In the rows, zero is written as 128.
One turn moves every row onto another: examples first, then more rows asked:
vokil: [137 116 105 118 140 116 128 139 114 120 146 152 129]
luga: [ 99 130 105 127 164 125 131 152 115 128 105 155 142]
mok: [149 112 125 161 132 109 131 126 129 114 119 167 128]
goten: [153 114 135 163 135 118 123 122 129 123 123 146 121]
Gitep: [111  99 118 178 141 136 122 158 117 122 103 156 131]
nak: [ 97 103 124 121 150 143 125 146  99 120 110 141 123]
fana: [130 126 125 131 155 130 132 140 116 136 132 166  96]
roli: [137 115 104 119 139 114 131 143 115 117 143 161 128]
baz: [114  96 134 133 147  94 124 135 100 113  97 135 112]
bev: [118 122 123 142 162  84 124 141 118 124  93 132 123]
pitu: [103 103 120 123 146 143 129 158 109 110 102 148 120]
tope: [103 100 123 174 148 134 116 139  99 139 116 145 135]
zupes: [135 125 124 132 153 132 131 145 121 133 130 161  95]
zegip: [102 102 109 173 145 121 124 145 104 128 112 163 149]
mafi: [143 114 131 158 138 110 123 109 115 130 131 151 131]
Mibu: [116 104 112 173 143 130 114 152 116 128 114 133 147]
Lizu: [117  95 133 135 145  95 126 142 107 107  93 137 110]
ped: [138 112 133 161 138 110 132 112 115 125 123 173 123]
naba: [107 131 107 128 163 130 125 156 122 128 107 137 141]
Tison: [115 121 121 142 162  81 128 140 116 124  92 143 123]

nak -> naba
tope -> Mibu
Now find these:
mafi -> goten
roli -> fana
Tison -> baz

One turn moves every row onto another: examples first, then more rows asked:
Poz: [127 144 124 126 131 143 131 138 141 111 141 127 127 139 109 128]
tapod: [116 129 125 139  99 101 128 128 125 158 102 147 144 122 143 144]
nuvi: [121 142 124 129 130 146 126 148 145 131 153 118 136 140 122 134]
Vofo: [116 127 126 118 136 150 112 135 135 140 147 132 121 145 100 131]
bot: [111 126 127 138  98 102 124 128 121 158  99 150 137 122 137 142]
Gugi: [120 129 124 118 137 148 116 132 133 132 143 136 120 144  97 129]
baf: [125 129 135 147 102 115 125 119 114 152 100 145 108 119 149 145]
Gib: [123 133 126 126 141 149 122 132 133 119 140 132 119 139 102 121]
vov: [119 131 124 139  99 101 131 126 125 154 102 148 145 121 142 142]
napab: [111 127 131 128 140 151 112 139 133 136 145 129 116 140 104 124]
fem: [124 129 143 141 106 116 131 122 109 157 106 146 133 131 158 152]
dele: [128 130 132 149 102 116 128 121 118 156 107 139 117 120 158 148]
noro: [131 135 118 120 137 148 125 131 140 129 151 129 134 143 109 131]
zazas: [125 130 144 138 106 114 132 117 105 145  97 153 125 130 147 147]
zogen: [119 130 125 137  99 101 131 123 123 148  95 152 139 121 135 139]
tobi: [111 135 133 123 130 145 117 143 135 121 136 133 111 140  98 127]
gofis: [124 127 135 148 102 115 124 121 114 156 103 143 109 119 151 147]
piz: [116 129 129 127 140 150 116 135 132 127 140 132 114 139 100 122]
tuz: [112 136 128 128 129 148 116 152 143 140 153 119 129 141 120 136]
Fisib: [127 145 122 127 131 145 131 142 145 119 148 121 135 140 117 132]
rere: [117 127 124 120 136 150 112 138 137 144 152 129 126 145 106 133]
nuses: [120 141 128 123 130 144 125 139 137 112 135 133 117 140 100 125]
rumiz: [120 131 123 138  99 101 133 123 124 150  98 149 143 121 139 141]
Dufil: [129 133 141 140 107 114 137 117 109 146 102 148 134 131 155 149]
Bubig: [126 132 123 117 137 148 121 129 135 126 144 135 123 143  98 128]
vevin: [112 127 130 129 140 152 112 142 135 142 151 124 122 140 112 127]
pedir: [116 128 126 137  99 101 128 123 121 150  95 153 135 121 133 140]
gikov: [118 131 126 131 141 152 117 142 138 141 154 121 129 140 117 128]
lopi: [131 133 133 148 102 114 131 117 116 146 100 144 112 118 151 144]
sipep: [127 132 142 141 106 115 135 120 110 152 105 146 134 131 157 151]
tunuf: [127 134 119 121 136 149 122 134 141 137 155 126 135 144 112 134]
sot: [129 137 122 130 142 150 128 134 139 124 149 123 132 138 115 125]
bag: [112 127 126 139  99 102 125 128 124 160 101 148 140 122 140 143]
riliz: [130 136 120 119 138 148 125 128 137 125 146 133 129 143 103 129]
zudo: [129 132 142 139 106 114 135 116 107 143  99 151 129 130 150 147]
simek: [131 133 131 149 103 115 131 119 118 152 106 140 118 118 158 148]
Rozop: [112 127 128 137  99 101 125 125 121 155  96 152 135 121 133 141]
Bip: [105 132 132 127 129 147 111 152 139 141 148 124 120 142 111 134]
kigo: [120 128 146 138 106 114 128 119 104 150  97 153 123 131 147 148]
Nuki: [119 126 146 139 105 115 126 122 106 156 101 150 125 132 150 150]
mazas: [120 127 145 141 106 116 127 123 107 159 104 147 129 132 154 151]
mener: [122 130 121 121 136 150 117 137 139 143 155 126 131 145 111 134]
lar: [125 135 123 131 142 151 124 139 140 134 154 121 134 139 119 128]
gam: [125 128 134 148 102 116 125 122 116 159 106 140 113 118 155 148]
Popi: [128 130 134 147 103 114 129 118 114 148  99 145 109 118 149 145]
Veses: [133 133 131 148 103 114 133 117 117 148 103 142 116 118 154 146]
dap: [128 136 123 128 142 149 127 132 137 119 144 128 126 138 108 122]
deg: [105 132 134 125 129 147 110 148 136 132 141 129 112 142 102 130]

rere -> mener
fem -> sipep
Now find these:
tapod -> vov
sot -> dap
Veses -> lopi
tuz -> nuvi

One turn moves every row onto another: examples first, then more rows asked:
Regi: [156 109 130 114 135 121 122 112 137 163  97 124 132 143 161]
zonut: [152  81 139 130 137 132 121 121 121 135 119 111 115 113 151]
duga: [135 127 127 104 161 132 113 131 122 114  83 122 101 138 157]
sebav: [139  80 121 135 140 127 122 124 115 132 133 127 115 115 148]
Gote: [147 109 139 141 127 115 114 118 113 140  89 145 101 158 162]
tuvo: [127 131 134 145 130 133 105 150 117 121 105 141 145 132 132]
nusad: [159  75 128 128 136 135 121 127 126 123 113 110 121 128 149]
Ronet: [122 123 114 141 167 136 129 135 140 118 123 130 131 132 135]
Mevi: [140 122 143 144 145 135 102 141 116 135  81 137 146 132 130]
nopo: [156 110 113 109 121 119 122 126 143 144 112 128 136 156 157]
Nima: [140  81 127 139 137 137 127 123 118 124 122 113 118 119 160]
fal: [134 119 131 146 147 131 102 143 114 133  89 147 147 135 126]
nik: [139 127 137 138 129 133 101 152 122 121  98 136 146 137 126]
bif: [137 117 117 129 168 127 120 137 144 128 122 136 129 133 116]
Giruf: [127 131 120 101 158 120 108 135 118 119 107 139  96 130 144]
Merar: [150 123 143 125 164 134 120 131 150 132 105 113 128 127 124]
barat: [149 116 122 126 164 135 122 139 152 119 106 120 133 143 122]
kob: [130 115 122 128 138 121 129 108 125 163 113 134 129 133 172]
sanu: [145 104 104 117 139 113 121 117 132 159 112 146 134 149 153]
feze: [128 124 139 151 146 135 106 138 111 135  89 141 145 128 135]
ravag: [129 116 105 123 124 119 128 122 132 143 128 137 133 146 167]
semo: [141 121 131 120 119 127 130 116 137 148 112 116 132 140 175]
nudig: [123 129 136 140 167 135 128 127 138 132 122 123 125 116 136]
mave: [122 129 119 110 164 131 115 131 115 113  93 131 101 135 159]
zabu: [128 135 134 102 156 125 110 131 119 122 100 128  95 124 151]
tok: [142 109 134 144 128 114 115 118 110 139  94 150 101 157 162]
tume: [133 123 113 103 164 127 111 136 121 111  90 133 102 144 149]
Noz: [143 116 134 137 112 112 113 127 116 130 108 148 100 159 158]
fud: [135 127 141 137 163 143 129 129 146 123 106 107 129 126 142]
Kuru: [148 106 132 140 128 112 113 120 113 139  92 150 102 161 158]
muka: [149 115 139 134 111 113 112 127 118 131 103 143 100 160 157]
Tosi: [140 129 129  94 156 122 105 136 124 120  97 130  97 133 141]
zed: [146  73 111 133 139 131 122 130 120 121 126 125 121 129 147]
Nuni: [159  73 122 124 138 126 116 129 124 131 123 124 118 124 137]
mag: [133 133 146 143 128 136 105 147 120 123  98 130 144 130 135]
rizam: [143 118 141 138 112 114 114 125 116 132 106 142  99 155 162]

semo -> kob
zabu -> mave
muka -> Gote
Now find these:
feze -> tuvo
fud -> nudig
nusad -> zonut

